In the data rows, 128 means zero.
Here are some numbered points:
[140 137  91 109 110 137  86 139 152  78 106 139 136 124 140 119 116 124
 105 116 141] 0
[ 83 102 138  86 122 142 137 161 113  73  67 113 141 119 147 150 128 130
  64 179 110] 1
[174  78 114 150  84 133 158 115 150 123 192  49 127  99 154 162 112 185
 138 206 114] 2
[185 125  88 135 149 119 155 121 137 137 210 166 131 172 127  66 169 112
 162  71  89] 3
[ 85 164 131 126 131  83 113 128 161  76 156  79 108  97 186 136 155 192
 155 156  81] 4
[166 132 108 129 108 136  85 135 146 174 137 129 149  98 110 144  75  63
 109 190 166] 5
[109 125 184  88 140  77 106 143 100 118 117 126 149 136 158 100 135 111
  30 143 125] 6
[137 114 123 143 130 150 139 117 124 138  95 152 129 140 128 115 106 133
 112 114 153] 7
[118 184  63  90  96 121  76 153 179  89 139 124 165 131 146  94  94  92
 112 157 129] 8
[136 150  78 105 125  64 148  95 116 131 202 178 122 179 107  42 140 155
 151  46  89] 9
[151 107  56 117 102 120 136 131 113 172 145 153 162 142 124 102  85  96
 120  95 149] 10
[116 176 130 172 108  94  55 113 165 130 150 122 159 207  86 187 119  89
 191 162 147] 11
[ 69 184 141 115 128 117  89  83 157 118 125 151 117 123 108 120 130 139
 132 148 134] 12
[181 157  47 155 137  79 133  92 116 136 190 181 104 153 134  62 143 163
 151  80 125] 13
[151 145 157 118 151 157 107 168 105 140  49 162 152 138 140 132 123  90
  77 139 175] 14
[157 117  88  76 133 191 143 157 135 151 101 146 180 142 125  91 110  77
  97  95 143] 15
[ 96 158 158 153 172 126 146 137 103 140  45 157 135 113 138 127 157 117
 114  96 187] 16
Which five points above are nearest to each new point? Their numbers follow each, nearest first.
[133 179 125 147 120  91  59  98 178  97 154 146 126 117 145 137 140 118
 145 161 111] : 12 0 8 4 11
[129 167 101 124 103 128 110  98 176 155 154 139 136 221  85 189 103 111
 175 137 132] : 11 12 7 10 0
[ 86 113 169 110 164 119 221 147  57 197 125 121  91 153 124 172 126 161
 176  97  95] : 7 16 10 12 1
[118  84 131 101 109  92 186 139  92 148 180 100  98 123 127 138 108 176
 140 125  75] : 2 7 4 10 3
[142 161 135 169 173  84 132 133 122 122 134 149 111 150 125 177 144 121
 113 129 119] : 7 12 16 0 14
[124 107 138 179 165 100 168 106  88 161 143 158  96 107 142 125 139 142
 124 133 142] : 7 16 12 10 13
[154  87 161 122 151 144 116 158 147 140 151 137 124 156 111 124 131 107
 117 147 101] : 7 0 15 5 14
[ 73 122 181 116 130 197 120 148  93 125 116 100 103  92 120  74  97 152
 146  99 133] : 7 12 0 16 1
[110 115  84 102  76 140 117 164 124 137 196 117 149  83  97  65  92  85
 140  78 106] : 10 15 0 8 7
[109 144 166 128 168 117 196 160  99 159 154 118  88 180 130 179 156 149
 143 142  98] : 7 16 4 12 1
[164 134  98 114 118 112  93 139 133  95 137 103 149 121 161 147 131 115
 126 169 126] : 0 8 5 7 1
[ 92  90 213 140 156 151 153  72 123 141 129 163  68 165 127 140 144 171
 132 114 146] : 7 12 16 6 14
[186 105 122 139 101 159 141 105 148 149 159 122 113 173  73 155 103 125
 145 123 122] : 7 10 5 0 3
[141 142 124 106 115 149 146 173 110 155 132 104 128 117 123 143 121 123
 133 116 122] : 7 0 10 15 14
[141 102  98  96 109 173 165 116 106 105 175 123  99 139 102  96  72 154
 168 124 133] : 7 10 0 3 15
[115 101 153 125 150 141 118 140 151  85  97 123 116 121 142 110 117 121
  48 166 136] : 1 6 0 7 14
[ 86  90 198 168 148 126 119 100  92 127 121 115  88 137 113 129 146 184
 138 112 138] : 7 12 16 4 6
[199 138 167 176 134 116 108 152 109 162 186 117  98  91 148 117 124  76
 120 139 162] : 5 7 10 14 0
[115 124 177  82 123 181 124 142 113 119 114  96 118  79 131  84 109 150
 129 120 139] : 7 0 1 12 15
[137 157 113 119 104  88 117 117 162 147 140 127 149 154 116 174 107 103
 121 189 154] : 5 11 12 0 8
[140 103 180 137 152 112 110 144 110 146 154 126  83 119 136 137 117 130
 122 140 138] : 7 6 12 0 5
[120 146 128 117 137 140 166 181  83 143 143 116 144  92 116 125 128 110
 126  91 115] : 7 10 15 0 16
[187 147 115 166 148  93 137 142 141 149 150 137 112 144 140 151 122 109
 120 154 139] : 7 5 0 10 14
[142 133 166 116 128 155 131 148 108 144 109 129 104 164 129 139 133 147
 137 125 111] : 7 0 14 12 16
[111  60 163 109 149 146 165 103 134 108  81 112 100 119 155 124 188 178
  75 175 111] : 1 7 6 0 16
